In the data rows, 128 means zero.
Here are some numbered points:
[137 104 190 105 160 138 169 100 116  93 104 106 203 123 100  99] 0
[ 60 141 117 178 130  59 141 165 161 126  69 182  69 177  79 192] 1
[145 138 125 105 138 165 117 110 113 111 172 111 116 107 154 121] 2
[178 107  96 111 162 174 125 114  99 134 159 104 126  94 161 103] 3
[130 215 189 125  76 129  90 110 161  75 159 102  84  87 158 157] 4
[144 167 148 105  85 162  84 108 123 105 186 155 116  98 147 115] 5
[ 64  92  96 193 116  62 115 181 252 165  61 173  94 172  63 149] 6
[125 131 118 133 114 130 133 135 129 134 134 125  96 127 136 148] 7
[129 206 188 112  78 138  84 101 157  85 174 107  82  92 144 172] 8
[132 192 183 122  79 119 100 106 156  81 164  93  90 101 161 170] 9
[136 103 173 100 165 124 168 103 117  94  96  97 228 127 119  97] 10
[161  96  86 108 167 170 141 114  89 131 141 101 170 120 159  94] 11
[136  99 165 102 167 127 173 103 113  95 101  98 241 116 107 107] 12
[151 101  95 113 134 116 152 136  92 151 135 103 177 147 144 102] 13
[ 97 121 142 146 147  96 150 135 148 116  93 149 113 159 104 131] 14
[ 64 100  94 199 130  61 135 179 153 175  66 190  87 182  60 173] 15
[102  97  96 161 132  99 127 170 132 173  92 157 118 162  95 136] 16
[172 112 100 108 149 188 106 112 102 115 167 121 122 119 151 102] 17
[ 64  94  93 194 131  62 134 180 150 183  66 193  92 183  64 163] 18
[ 94 116 169 146 100  73 112 135 173 152  76 125 120 174  71 214] 19
[139 195 187 119  78 138  91 109 148  85 172 113  92  98 139 147] 20
[110  99 167 143  84  78 117 137 164 181  77  95 163 159  70 206] 21
[134 105 175 103 169 131 162 102 121  98 101 103 221 122 101 102] 22
[135 101 173 102 171 125 168 102 117  93  97  97 226 125 112 104] 23
[162  98  92 113 144 149 136 129  97 144 149 107 158 127 147  98] 24
[168 108  96 106 155 173 119 108  97 126 158 105 139 115 165 110] 25
[119 209 195 104  75 157  79  95 153  88 175 123  74  82 144 176] 26
[171 117 111 112 126 184 114 114 106 123 157 105 126 115 155 112] 27
[108 193 173 145  92 128 104 135 155  80 152 139  72  91 142 140] 28
[ 94 104 163 145  99  73 114 142 169 168  73 127 122 182  67 204] 29
[148 203 159 122  83 145  87 107 144  81 178 108  85  88 183 128] 30
[ 86 113 123 157 144  82 153 160 148 133  80 152 115 157  88 157] 31
[146 112  94 117 126 124 135 133 101 134 146 133 161 136 156  96] 32
[176 109 105 113 153 183 113 114 100 123 154 110 115 120 150 111] 33
[140 112  95 115 129 113 143 146 105 144 144 127 153 132 160  92] 34
[154 137 133 107 129 178  99 109 118 109 161 119 114 112 143 126] 35
[164  91 110  99 184 159 156 103  95 115 134  99 194 116 135  93] 36
[146 138 125 112 141 156 127 113 114 112 145 101 138 109 152 118] 37
[ 65 147 145 166 120  94 152 169 169 113  99 192  86  98 107 126] 38
[170 102 102 107 139 174 120 110  98 146 152 114 154 118 146  98] 39
[169  97  94 104 157 167 137 106  98 137 138 105 157 126 161  95] 40
[136 103 182  97 158 118 175 102 125  93  96  90 228 133 107 106] 41
[ 84 156 178 160 113  79 136 144 165  86  97 144  92 151 106 158] 42
[122 171 189 100 106 154 107  97 141  92 150 119 125  97 134 145] 43
[138 169 168 130 106 128 122 118 144  80 151  93 130  98 137 136] 44
[161 122 108 104 129 163 115 109 106 142 157 119 151 111 144 107] 45
[ 95 126 103 152 136  96 139 152 136 143  97 151  95 163 110 155] 46
[ 61 111  92 183 133  59 139 190 158 174  67 169  76 176  72 188] 47
[151 167 142 128 103 143 102 118 135  89 170 100 102 105 162 130] 48
[ 62 141 159 172 130  64 164 154 168  98  74 174  92 157  85 154] 49
[163 138 130 125 100 190  94 111 113 119 164 134 120 102 139 107] 50
[165 103  86 106 170 169 131 111  92 133 145 103 154 108 172 100] 51
[114 209 196 100  75 168  77  92 150  91 178 133  71  76 146 174] 52
[146 107 122 109 127 149 123 109 117 161 135 106 160 113 132 133] 53
[137 192 166 118  82 117  99 107 156  83 160  94 103 102 162 169] 54
[ 62 131 106 181 130  60 150 169 170 137  67 169  73 189  78 178] 55
[179 108 102 107 148 192 104 110  99 132 159 115 125 116 137 116] 56
[172 113 100 109 143 180 114 109  99 121 160 104 141 116 167 100] 57
[167 108  94 109 160 170 121 111  93 136 151 105 136 118 167 103] 58
[169 119 116 108 126 188 108 113 106 133 162 117 130 107 144 104] 59
[143 165 133 120  92 120 126 124 135 121 169  98 122 109 153 117] 60
[175 111 103 106 153 190 106 112  98 125 163 114 132 116 137 106] 61
[169  97  84 105 177 165 137 116  89 133 149 100 153 116 158  99] 62
[146 134 112 112 148 147 131 109 111 113 156 103 128 112 179 107] 63
[165 128 167 111 100 201  99 113 119 133 146 123 125  97 107 113] 64
[ 63 149 174 180  90  62 175 161 179  82  70 173 105 161  86 138] 65
[139 177 157 105  85 160  82 103 127 104 179 161 102 100 149 116] 66
[ 69 171 208 149  71  74 138 151 195 136  85 153  84  93  78 193] 67
[133  88 123  99 129 117 160 107 107 214 100 108 240 113  95 114] 68
[166  98  93 103 156 172 122 104  97 157 144 103 156 116 165  94] 69
[130 103 118 106 101 115 139 114 113 225 118 117 214 116 101 118] 70
[131 112 112 124 162 133 142 120 120 117 118 121 137 143 147 109] 71
Which two points above are nearest to each new point by angle, seen from the average point of the numbered points? Their numbers follow each, nearest first.
[ 87 132 156 144 139 105 156 146 153 107  99 161 132 107 107 119] 38 49
[155 140 105 112 129 144 147 116 112 108 166  99 125  99 180 113] 63 37
[143 178 164 101  81 160  81  94 131 103 193 167  85 104 149 115] 66 5
[113 105  90 136 140  96 147 164 112 153 119 148 137 150 133 107] 16 34
[162 133 122 112 112 163 115 114 117 115 159 106 126 111 161 119] 27 2
[ 68  80  79 180 137  63 156 187 125 230  61 173 121 174  68 146] 16 18
[171 121 119 109 112 195 103 107 110 140 169 115 119 109 138 111] 59 27
[151 144 110 121 127 137 149 120 118 105 158  95 121  96 188 107] 63 37
[160 152 171 109  94 180 103 108 124 113 156 109 122  96 130 121] 64 50
[121 128 167 132  84 102 105 126 157 150 116 107 139 137  97 181] 21 19
[ 84 155 170 148 120  90 133 131 163  96 109 150  88 152 104 156] 42 49
[104  89  87 156 149 103 144 154 125 184  98 150 122 170  95 116] 16 18
[102 108 147 142 148 103 131 139 146 111  95 161 127 163  98 126] 14 31
[ 66 157 167 161  83  74 160 160 182 140  82 163 102 100  90 159] 67 38
[115  80  87 168  99  66 158 187 117 214  73  92 201 198  71 122] 16 70
[168 103 132 105 138 151 139 108 109 126 129 108 192 122 110 108] 36 12
[135 125 133 124 118 141 128 125 128 142 129 131 132 111 123 122] 70 64
[ 98 129  88 152 148  98 139 150 138 133  98 146  84 168 122 157] 46 55
[127 113  91 134 162 129 148 133 117 124 118 130 103 144 150 125] 71 46
[158  98  87 110 156 154 135 133  94 138 143 114 161 130 148  89] 24 11
[111 109  87 142 144  86 157 163 113 147 111 127 135 158 139 119] 16 46
[118  75  74 156 125  63 163 200  97 206  72 120 189 226  71  92] 16 18
[123  88 119 101 101 115 142 111 111 255  92 117 241 113  80 127] 70 68
[ 65 141 138 160 109  81 161 174 162 134  92 173  98 114 105 142] 38 49
[136 103  97 136 141 137 115 138 115 143 134 133 118 148 132 122] 16 24
[ 61 133 175 171 131  62 154 156 166  91  70 171  94 180  78 155] 49 65
[ 97 127  99 153 144  95 140 148 135 143  97 156  91 165 104 155] 46 47
[152 145 115 106 100 157  87 113 108 127 176 169 119 131 140 101] 5 50
[104 131 134 147 122 106 155 150 145 125 105 160 112 120 106 126] 38 49
[151 156 140 107 107 156  98 106 127 112 179 121 117 100 150 122] 5 66
[149 125 134 103 160 143 147  99 109  98 141  95 178 108 144 115] 36 12
[139 105 101 135 137 157 117 135 114 162 115 138 113 141 121 119] 16 56
[179 110  95 112 170 173 127 116  99 131 159 105 114  85 169 103] 3 58
[109 166 153 131  97 133 101 126 151 125 139 149  85 118 124 141] 28 52
[ 98 183 178 127 107 130 109 117 156  83 140 145  86 115 117 154] 28 26
[134 125 108 134 131 142 125 131 122 128 128 130 104 140 130 136] 7 46
[165 101  89 110 153 147 138 129  95 137 142 105 153 132 157  94] 24 62
[133 167 179 101 110 155 112  99 136  96 152 122 126  98 137 126] 43 52
[137 103 122 126 150 135 131 124 121 127 120 129 133 139 129 123] 71 62
[152 143 117 115 117 136 129 121 121 122 161 100 133 113 160 109] 63 60
[145 150 133 106 115 163 104 108 114 112 167 141 124 107 152 109] 5 66
[ 66 167 178 165  75  74 157 159 181 138  86 159  96  94  88 166] 67 38
[155 104 120 104 161 156 141 107 105 122 131 100 183 105 150 105] 36 11
[ 96 145 139 147 114 117 143 151 150 116 122 160  94  99 127 127] 38 49
[150 106 121 114 141 145 140 117 124 159 131 101 138  91 136 134] 53 69
[158  91 123  94 191 168 135  94  93 109 117 102 241 117 119  94] 36 12
[125  90  91 161 142 101 132 164 123 182  92 146 110 168  89 131] 16 18
[100  85  89 157 139  99 143 163 120 204  93 152 118 168  96 124] 16 18
[132 113  93 133 155 133 138 122 114 131 120 130 129 141 142 121] 71 62
[150 106  89 116 136 138 127 130  92 136 146 150 162 131 153  86] 32 34
